Each path below is one point turned by a fixed rotation once a step. After each direction that follows a path, write how fast that rotation turns it, in deg/step (0 if it stays still).
Each turn is a multiple of 5 degrees from 10 to 175, or 0.
Each row of a path follows its step; steps can be skipped.
Path 1:
step 1: -13, 5, 2, -9, -17, -8, 20, -9, -3, 3, -21, 29, 21, 2, 18, -3, 18, -5, 13, -1, 19, 7, 9, 6, -9, -6, -1, 12, -2, -30, -13, -38, 10, -24, 11, 3, -8, 10, -28, -23, -14, 5, 5, -5, -10, -7, 5, 8, -3, 2, -5, 21
step 2: -20, 20, 14, 30, -27, -12, -5, -29, 7, 16, 18, -6, 1, 6, 6, 27, 19, -15, -11, 9, -2, 17, -10, -15, -1, 10, -13, 9, -12, 4, 2, -6, 9, -21, 0, 5, 0, -22, -22, 25, 1, -23, -2, 4, -13, -2, -2, 13, -5, 8, -14, 5
step 4: 24, -1, -9, -19, 6, -6, -14, -6, 15, -12, 7, -7, -11, 13, 6, -35, -11, -14, 11, 5, 1, 1, -9, -24, 14, -4, -3, -1, -9, 10, 11, -12, 15, 16, 5, -1, 1, -5, -2, 1, 3, 23, -17, 23, -36, 1, -38, -2, 18, 6, -15, 6
step 6: 0, 1, 14, 7, -8, 8, 2, -8, 15, 12, -4, 2, -1, -19, 18, -2, -30, 23, 0, 11, 4, 8, 0, -31, 20, -5, -11, -3, 13, -25, -12, 9, 10, -5, 15, -6, -1, -5, -30, 18, -13, -3, -13, 0, 27, -8, 12, 5, -2, 4, -11, -39
step 7: 3, 36, -13, 3, 28, -11, -18, -2, -3, 6, 22, 2, 3, -11, -13, 2, 14, 6, 1, -6, -6, 3, -4, -13, -13, -21, -34, -9, -4, -19, -22, 8, -12, 6, -2, 0, -15, 17, 11, -8, 18, -5, 4, 6, 16, -16, 20, 16, 18, 9, -18, -20
step 8: 11, 23, -35, 3, 3, 4, 11, -1, 12, -32, -3, 8, -14, -10, -6, -2, 9, 13, 2, 3, 7, 16, 6, -3, 10, -29, 10, -10, 13, 6, -2, -14, -5, 6, 9, -7, 9, -25, 8, 8, 19, -3, 15, -20, -10, 7, -8, 22, 40, -8, 16, 0
step 10: -36, -17, 13, 19, 1, 14, 19, -2, 0, 6, 12, 10, -20, -7, 13, -8, -8, 5, -13, 5, 3, -22, 13, 1, 18, 3, 10, -14, -24, 8, -21, -16, 16, -8, -5, 5, -6, -5, 1, 7, -13, -19, -14, 10, -22, 10, 38, 2, 16, 7, -11, -2
step 11: 1, -28, -14, 18, 13, -6, -12, -13, -5, 40, -14, -21, -30, -17, -4, -19, 17, -9, -7, -34, -19, 5, 2, 8, 9, -13, 0, 8, -15, -13, -10, 11, -4, 0, -7, 2, 6, -1, -8, -10, 5, -20, -14, -12, 3, 0, 0, 12, 0, -5, -24, 2
step 13: 1, 7, 6, 12, 15, 14, 4, 14, 9, -11, 29, 16, -19, 18, 5, 7, 12, -10, 10, -5, -29, -6, -14, 4, 21, 33, 20, 11, 10, -7, 4, 21, 23, 12, 17, 20, 4, -9, 11, 2, 5, 16, 10, -5, 15, -12, -20, 1, -2, -23, 5, -8
Speeds:
4, -3, -1, 5, -3, 0, -3, -2, -2, -3, -2, -2, -2, 4, 0, 1, 6, -3, 7, 3, 3, -5, 2, -3, 3, -10, -1, 1, -6, -1, 5, -1, 4, -2, -15, -7, -1, 2, 1, 4, -3, -3, 1, -8, 1, -10, -1, 8, -1, -7, 4, 3 | 115
2, 4, 9, -3, 0, 1, -4, -3, 1, 1, -10, -3, 1, 1, -3, 0, 10, -3, 3, -1, -5, -9, 1, 5, 1, 10, 5, -5, -4, -3, -7, -3, -1, -2, 3, -1, 0, -2, -2, 4, 0, -7, -4, -4, -9, -3, -8, -4, 2, 0, -1, -7 | 40
-7, 0, 5, 3, 1, 4, 3, 2, -7, 0, 5, 7, 0, -2, -3, -6, -4, -4, 4, 0, 4, -7, 2, -1, 1, 4, -10, 7, -1, 1, 8, -4, -3, -3, 2, 8, -1, -2, 4, -5, 10, 0, -2, -1, -5, -9, -4, 6, 6, 3, 0, -3 | 125
-2, 3, -2, 4, -1, -4, -6, 4, 2, 1, 8, -5, -5, 4, -2, -1, 3, 4, -3, -7, 7, -4, -11, 5, -2, -6, -1, 1, 10, -4, 3, -4, -4, 6, 1, -2, 2, 3, 1, 4, 0, -10, 5, 0, 1, 0, -10, -4, 5, 5, 3, -1 | 80
Path 2:
step 0: -14, -16, 30, 16, 8, -21, 2, -18, -25, -15, 5, 20, 6, 4, -14, 3, -17, -30, -11, 7, 6, -17, 26, 2, -2, -15, -15, 14, 29, -7, -21, -4, -14, 26, -7, -11, 15, -14, 0, -5, 5, -19, 1, -23, 26, 0, -5, 15, -15, 23, 11, 8
step 1: -2, -24, 1, -21, 3, -7, -18, -21, -28, -3, 13, -14, 9, 18, -7, 3, -14, -11, 23, 0, 33, -11, -5, -12, 4, 19, 9, -21, -22, -11, 3, -10, 0, -31, 4, 13, 37, 8, 17, 0, 10, -2, 17, 19, -17, 8, 8, 20, 7, -2, 21, 20
step 3: 11, -15, 7, -4, 14, 5, 12, -3, 23, 1, 13, 9, 9, 2, 35, 23, 19, 3, -1, -26, -18, -17, -32, -2, 5, -10, -25, 5, 3, 1, -21, 6, -42, 2, -24, -18, -11, -4, -8, -15, 10, 13, 19, 1, -7, -23, 0, 4, 16, -17, 2, -19
step 4: -6, 17, -11, 3, 3, -6, -22, 27, 23, 36, -33, 13, 12, 7, 11, 29, -10, 6, 17, 22, -9, 10, -15, 6, -3, 2, 8, 24, -6, 4, 5, -22, -26, -28, -6, -7, 2, 13, 2, -3, -14, 13, -18, -5, -12, 26, 1, -13, -14, -1, 0, 23
step 6: -18, 34, 1, -14, 1, 25, 21, -1, -31, -17, 1, -33, 2, 4, -7, 4, 17, 14, -21, -5, -5, 8, -13, -5, 1, 12, -29, 15, -21, 15, -25, -7, 19, -1, 3, 2, -5, 22, 18, 0, 6, -40, 8, -4, -17, 0, -19, -7, 4, 8, -6, 0
step 8: -2, -1, 2, -7, 10, -27, 22, -21, 1, -14, 13, 33, 6, 9, 0, -18, -4, -18, 9, 21, 28, -22, 2, -12, 3, 0, -9, -3, 3, 36, -14, 6, 10, 18, 2, -11, 8, -29, -5, 4, 5, 12, -9, 19, 30, -3, -29, 17, 5, -6, 16, 22
step 9: 2, 2, 4, -2, 10, 2, -5, -14, -16, -2, 0, -14, 0, 29, 4, -9, -2, 12, 3, -29, 0, -11, 13, -5, 0, 33, 17, -44, -40, 3, 7, -3, -9, -10, -14, -3, 18, 4, -9, 15, -6, 7, -26, -12, 10, 5, 30, -3, 7, -21, 2, 32
step 10: -12, -37, -3, 11, 9, 12, -10, 17, 4, 1, 19, -23, 8, 23, -15, -12, -9, -15, 13, -24, -16, 4, -7, -8, -17, -22, 7, 6, 22, -15, 13, 33, 5, 22, -4, -10, 4, -7, -21, -29, -3, 15, -8, -29, -1, 2, 0, -18, -13, -17, -14, -9
step 12: -13, 5, 14, 10, -20, -7, -21, 20, 7, 23, -20, 33, 0, 12, 4, 26, -12, 7, 8, -28, 33, 18, 7, 2, 0, 8, -4, 7, 2, -22, 12, -27, 8, -9, -3, 11, -24, 0, 27, 15, -25, -5, -13, -4, -18, 12, 1, 5, -16, 3, 16, -12
Speeds:
1, 2, 3, 0, -6, 8, 0, 1, 6, -1, 7, 0, 5, -1, 1, 5, -6, -4, 0, 3, -4, 1, 1, -2, 0, -1, 3, 2, -6, -8, -5, -11, 1, 5, 3, -1, 6, -2, 4, 2, -3, 0, 1, -10, 2, 6, -3, -12, -3, 4, -9, -3 | 60
-5, 4, 6, 3, -1, -2, 1, 3, 1, -4, -8, 8, 7, 0, 4, 1, -8, 3, 1, 6, 1, -11, 0, 3, -7, 2, -3, -2, -4, -5, 8, 0, -5, 6, -1, -2, 4, -3, 4, 1, -5, 0, -3, 8, 4, 8, 2, 3, 1, 3, 7, 3 | 90
-6, 7, 6, -3, 3, -5, 0, -9, -5, -1, 2, -8, -1, -5, 2, 0, -10, -10, -9, 3, 5, 3, 3, -2, -2, 3, 5, -3, 2, 2, 3, 8, -1, -3, 1, -6, 2, -1, 5, 3, -3, 5, 2, -4, 4, -6, -4, -4, 6, -1, 1, 2 | 45
-5, 8, -1, 2, 2, 2, 2, 2, 9, -4, -3, 0, -3, -1, 4, 3, 8, 3, -1, 11, 2, 8, 1, 6, 0, 5, 1, -2, 1, 0, -8, 0, 0, 0, -1, -5, 2, 13, -3, -5, 6, 3, -1, 6, -2, 5, -6, -4, 8, 0, 2, -5 | 35
Path 3:
step 0: -16, -11, -2, 31, -5, 18, 7, 29, 4, 17, 21, 30, 8, 14, -8, 4, -6, -27, 3, 6, -13, 9, 9, -27, 11, -9, 32, 14, 3, 13, 3, -8, 6, -8, 24, 0, -1, 10, -9, -6, 9, 15, 25, 34, -12, -10, 4, -14, 2, -30, -7, -7
step 3: -6, -18, 5, -20, -1, 33, -8, 7, 44, -12, -20, -6, 10, -6, -6, 27, 13, 22, 11, -2, -4, -4, -13, -13, -25, 16, -17, 1, -1, 4, 14, -4, -18, -14, 8, -3, 16, 33, -13, -24, -9, 17, 9, -1, -15, 10, 25, 5, 0, 10, -14, -8
step 4: 16, -1, 15, 18, 3, 15, -16, 6, 15, -2, -14, 0, 13, -22, -7, -34, -18, 9, 32, 5, 10, 5, -13, 1, 12, -23, 9, 29, 1, -21, 11, 2, -20, -23, -9, -6, 5, -8, 11, -32, -18, 1, -10, 6, 22, 1, -27, -16, -10, -1, 9, 23
step 5: 18, 4, -9, -9, 27, -24, -15, -2, 14, 26, 12, 5, 8, 3, -21, -12, -7, -29, 18, -10, -1, 3, -14, 7, 32, 21, 27, -5, 9, 15, 35, -10, 2, 25, 5, 20, -11, -29, -4, -7, 1, 6, -8, -18, -9, -7, 1, 25, -1, 1, -11, 6
step 7: -9, 12, 9, -14, -9, 37, -11, 5, 4, 3, -7, 0, 1, 1, 2, 5, 8, 14, -7, -21, 14, 8, -20, 25, 3, -17, 0, -6, -8, 38, -27, 26, 4, 12, -9, -10, 9, -13, -6, -2, 10, -8, -6, 39, 16, -4, -7, 15, 0, -15, 32, -30
step 9: 6, -29, 16, 15, 10, 4, 21, 19, -11, 17, -20, 34, 2, 16, -4, 3, -8, -6, -1, 21, -5, 8, -36, 15, -10, -3, 18, -16, 23, 2, 16, -20, -16, 2, 1, -7, 12, 28, -4, 0, -4, -3, 3, 0, -13, 24, 2, -31, 3, 24, -16, -6
step 11: 13, 18, -13, -12, -3, 5, -8, -17, -14, 3, 18, -41, 15, 26, 6, -16, -8, -42, -10, 8, 10, -3, -3, 41, -24, 2, 10, 5, 3, -14, 9, 3, 24, -21, 15, 10, 2, -2, 3, -29, -4, 5, -7, -12, -2, -8, -4, 21, 9, -6, 8, -8
step 12: -2, -4, -15, 16, 12, -9, 6, -24, 23, 14, -9, -1, -16, 0, -30, 24, -1, 11, 6, 7, 11, 10, 6, 17, -33, -19, -1, 28, -25, 29, 9, 1, 4, -5, 9, 0, -24, 9, -2, 5, 10, 24, 24, -16, 3, 9, 24, 6, -11, 9, 14, -25
step 14: 25, -5, 25, -7, 3, -9, 2, 10, 23, 13, 1, -7, 0, 5, -20, -1, -4, 5, -11, -21, 15, -9, 10, 31, 47, -2, 1, -23, 9, -6, -26, -15, -3, 3, 15, -9, -19, 14, 21, 3, -27, -15, -11, -7, -2, -4, -22, 16, -4, 6, -26, 4
Speeds:
1, -8, -6, 7, -4, -1, 5, -7, 2, -2, -1, 1, 1, -2, 6, -4, 2, 6, 5, -1, -5, -11, -2, -1, 5, 3, 2, -5, -2, 3, 10, -3, 3, 2, -1, -2, -2, -4, -3, 1, 7, 1, -4, 6, 0, -10, -1, 6, 4, -3, 7, -2 | 135
-5, 2, -1, 3, 5, -11, 0, 1, 2, -7, 3, 2, 7, -1, -4, -5, -4, -2, 2, 0, 0, 2, 6, 2, -4, 0, -8, -8, 0, 7, -10, 2, -6, 4, 8, 3, -4, 3, -5, -5, 4, 2, 2, 6, -3, -1, -6, -2, 4, 2, 8, -2 | 60
5, -7, 0, -2, -3, -8, 0, -9, 7, -5, -1, 6, 0, 6, 0, -1, 0, -4, -2, 2, 3, 2, -4, -2, -3, -3, -3, -5, 3, 2, 0, -1, 9, 2, -4, 5, 1, 6, -2, 3, -3, 10, -1, 4, 8, 8, 5, 0, -4, -11, -3, 6 | 115
0, -3, 3, 2, -1, -4, -3, 7, -8, -3, -6, -6, -7, -3, 4, 1, -4, -4, 4, -7, 3, 7, -1, -5, -5, 1, 1, -9, 5, 2, 5, -4, 7, -4, 2, 2, 0, -7, -4, 6, -5, -5, 2, 6, 1, 2, -2, -1, -6, 1, 2, -11 | 35
3, 1, 6, 4, -1, 2, 9, 5, 2, 6, -5, 4, 3, -4, 2, -11, 4, -2, -1, -3, 5, 3, 2, 9, -1, 0, 1, 1, -1, 12, -4, -5, -2, 0, -3, -6, -2, -4, -3, 7, 0, 4, 3, -10, 4, -3, 2, -3, -6, -5, 5, 1 | 145
1, 5, -6, -1, 0, 4, 3, -5, 1, -1, 1, -7, 3, 2, 4, 3, 0, 5, 0, 1, 8, 10, 3, 0, -4, -5, -5, -3, -8, 2, 0, -5, -7, -4, -6, 4, 5, 0, -6, 0, 3, -4, -4, -3, 5, 1, 3, 4, 11, -7, -3, -8 | 80
